In the data rows, the value 128 means zero.
Here is a table of points, one per row:
[ 27 150  74 175  89 155 125 188 105  88 166 150]
[150 126 108 115 118 139 124 115 133 114 137 142]
[163 122 144  71 143 118 120 134 158 182 107 120]
[113 143  59 129 107 137 129 145 136 108 155 142]
[197 105 171 118 160 107 136  74 139 140 106 103]
[116 138  88 139 117 141 118 114 109 104 157 151]
[ 98  96 165 255 134 110 138  76  90  54 146 112]
[ 21 156  78 158  90 157 120 197 114  97 158 158]
[ 12 161  77 161  92 162 122 201 105  98 159 151]
[203 100 184 138 161  98 136  64 129 140 103  99]
[149 128 170  53 143 118 134 156 161 191  94 117]
[138  98 142 227 133 114 144  66  95  64 141 117]
[168 129 159  69 147 117 123 137 150 188  91 118]
[176 133 159  85 145 114 131 106 144 159 103 119]
[150 139 102 111 118 148 115 116 135 125 133 133]
[150 133 138  69 135 125 132 136 148 162 116 129]
[159 129 135  82 138 125 121 124 141 154 115 135]
[ 59 152  62 142 104 149 132 164 107 108 166 152]
[172 130 156  70 146 117 122 138 145 181  99 113]
[157 133 164  61 143 124 118 148 153 179  98 120]
[111  88 153 255 127 115 150  86  91  54 141 108]
These points spread out most along one direction. How far along it is each point below, from 0 to 99? 50 is the average, and the first point above lies past it.
[150 139 102 111 118 148 115 116 135 125 133 133] 49
[116 138  88 139 117 141 118 114 109 104 157 151] 59
[ 12 161  77 161  92 162 122 201 105  98 159 151] 75
[150 133 138  69 135 125 132 136 148 162 116 129] 39
[163 122 144  71 143 118 120 134 158 182 107 120] 34
[157 133 164  61 143 124 118 148 153 179  98 120] 34
[149 128 170  53 143 118 134 156 161 191  94 117] 32
[176 133 159  85 145 114 131 106 144 159 103 119] 35
[203 100 184 138 161  98 136  64 129 140 103  99] 35
[ 59 152  62 142 104 149 132 164 107 108 166 152] 68
[111  88 153 255 127 115 150  86  91  54 141 108] 66
